Rotation paths and how fast each direction turns (degrees a step):
Each turn is a multiple of 5 degrees from 10 to 175, or 0.
Each row of a path follows its step; steps can be skipped.
path 1
step 0: 16,-20,-16,-22,-10,-1,-15,-3,-4,0,-7,-15,-1,-40,-18,-41,6,23,-10,-10,20,11,27,-19,-25,6,-11,-7,5,7,-1,5,16
step 1: -21,0,-20,-21,-21,4,1,-11,22,3,7,-10,17,19,-7,-30,28,-46,13,0,6,-13,0,32,-9,-1,-5,-5,-22,18,-4,-7,5
step 2: 2,-13,11,44,1,-5,-7,-2,5,-2,3,5,16,-7,-27,-10,5,-2,-39,-6,-23,-13,27,6,-30,-4,-8,6,-24,-12,25,-5,-19
step 3: 2,-9,-15,6,9,-21,-38,3,-11,-24,7,-3,-1,-16,26,-33,37,-9,8,-5,2,6,1,-24,1,33,-16,1,6,16,-4,7,-19
step 4: 21,-3,-23,-5,-10,5,-18,11,-6,-6,-6,-19,1,33,3,-8,-7,-43,-8,-2,-14,13,18,-3,-27,-17,-12,-25,-16,-12,-16,22,26
step 5: 6,-10,-5,14,12,-10,15,29,-1,0,5,-10,41,-26,11,-35,-11,-5,0,1,36,-17,15,7,-13,-12,7,-6,-28,-13,21,5,-18
step 6: -4,0,-34,-12,-18,-13,15,-6,4,-51,25,-3,-8,18,-12,-21,13,4,-2,-1,-10,7,10,-2,-21,17,5,16,0,19,14,24,-25
step 7: -22,-12,-13,28,24,9,-40,-8,16,8,25,5,2,6,5,-27,-22,-2,-11,6,-19,4,4,18,-6,-11,-11,-11,-21,3,-12,32,15
step 8: 14,-14,-7,24,-15,-21,-24,43,-6,-5,3,-7,-4,1,14,10,18,-7,43,12,-5,-6,2,4,-4,0,11,9,-40,-17,17,6,-20
step 9: 20,-24,10,-2,-2,-9,16,-17,20,-33,16,-5,-9,8,26,-24,-18,5,12,-5,6,23,23,-36,-25,-14,-16,4,4,-17,5,18,8
Speeds:
2,8,-1,2,-5,7,-3,1,7,-1,4,19,-3,-2,2,-5,4,7,-2,-1,-9,1,-8,9,-1,7,-9,6,-12,-3,1,-6,3 -> 70
1,-8,-5,2,-4,3,3,-2,-2,1,9,-2,-8,-9,6,-7,4,-8,4,-2,-4,4,18,9,-5,3,-3,-8,-6,-5,-1,4,-10 -> 0
-3,-14,10,-16,7,6,-10,-3,3,-1,3,1,-2,1,-9,1,-1,1,3,2,-4,-8,3,1,1,0,7,9,-10,4,0,2,-4 -> 60
0,-3,1,-2,-10,2,3,15,2,-1,6,0,-8,16,-5,2,6,-10,2,-2,-1,4,-3,0,4,12,7,-3,4,3,10,-3,0 -> 155
0,7,-10,-4,8,-2,-5,6,2,5,0,-3,-1,-12,-6,3,11,10,3,2,1,-4,4,-6,4,6,6,-5,-1,-11,15,2,1 -> 135
-5,-4,2,13,-3,1,-12,-13,1,5,-5,1,-2,10,6,6,3,1,6,10,5,-6,6,0,-7,7,-4,4,4,-1,10,-2,1 -> 65
path 2
step 0: 16,-21,-3,19,1,11,-20,4,-13,2,-6,25,7,14,-8,1,-28,0,4,-4,-15,-11,14,43,8,9,-4,28,19,30,19,-5,13
step 1: -30,-8,30,-12,24,39,-9,-10,-4,-10,-12,-6,0,-7,-3,-9,-1,-4,-18,-34,-24,22,-22,4,2,3,-13,14,-1,-1,13,17,4
step 2: 20,2,20,5,5,-10,-3,-10,-43,-1,11,-4,2,12,-10,-14,2,12,-21,2,-30,1,16,47,-3,-19,-21,-2,15,-5,-5,-14,2
step 3: -13,24,1,4,-26,32,-5,-53,21,9,4,11,8,0,-9,-19,3,1,-26,-23,0,7,-1,13,9,11,-19,3,3,-11,0,12,14
step 4: 13,14,22,-2,-17,-8,5,7,-12,5,-5,12,2,-31,1,-17,12,18,-1,-15,-5,29,21,6,-8,-34,-11,10,-1,11,-7,-29,31
step 5: 3,-7,-1,17,-2,1,-24,-37,2,31,-27,0,-9,-8,-13,0,9,0,-27,12,11,22,6,-2,9,4,4,-24,7,26,-12,20,24
step 6: 6,17,-8,-17,10,15,-7,10,11,20,-8,3,3,-31,-9,-27,25,13,-4,-2,0,11,19,21,-16,-5,11,29,-17,34,-13,-8,-24
step 7: -4,21,11,30,13,27,-22,-3,-37,-3,-17,5,-12,-14,-14,-12,-25,4,-7,8,14,11,18,-14,8,15,19,-23,15,15,-11,-7,-10
step 8: 0,2,8,-39,-13,20,-21,-5,-4,16,-12,-31,-11,22,10,-20,-1,28,-14,1,3,7,-3,-6,-13,3,12,19,0,7,-25,-18,-24
step 9: 10,15,-19,23,-6,13,-19,6,-23,-8,4,-6,-18,-6,-4,-19,-13,8,-31,11,-11,-26,21,-29,5,4,-18,-1,-36,-3,-5,-20,6
Speeds:
-2,-2,-5,-5,-5,-9,2,-8,-15,9,-7,-7,0,10,-2,1,-1,5,13,0,-6,3,0,1,-5,-1,1,-13,9,3,-3,6,0 -> 130
18,0,-6,6,-4,2,-6,12,-6,1,-3,0,-9,-9,4,1,7,-1,5,1,-8,-3,4,4,4,-1,-6,-2,10,-7,4,-5,-1 -> 160
1,19,-7,6,5,-8,0,-7,-1,1,10,4,5,-3,-6,1,6,-5,1,-3,0,-8,-2,8,-8,9,-4,-3,-2,2,1,-1,-13 -> 100
-3,-3,-10,-2,-5,-10,1,-3,13,7,5,1,-3,-9,-4,6,-5,4,-5,-8,-8,-4,0,-6,-2,-4,3,-8,3,4,2,-12,11 -> 60
-2,-13,1,6,-4,4,5,0,0,12,5,-6,-6,8,-5,8,13,0,-7,-1,6,-10,7,9,-2,3,0,0,-4,-3,-8,-2,-2 -> 120
1,0,3,-6,3,6,0,1,-4,-2,2,-12,-3,3,9,-2,-12,0,1,-3,-4,-6,-8,11,1,11,-7,-9,-12,2,4,-9,5 -> 45
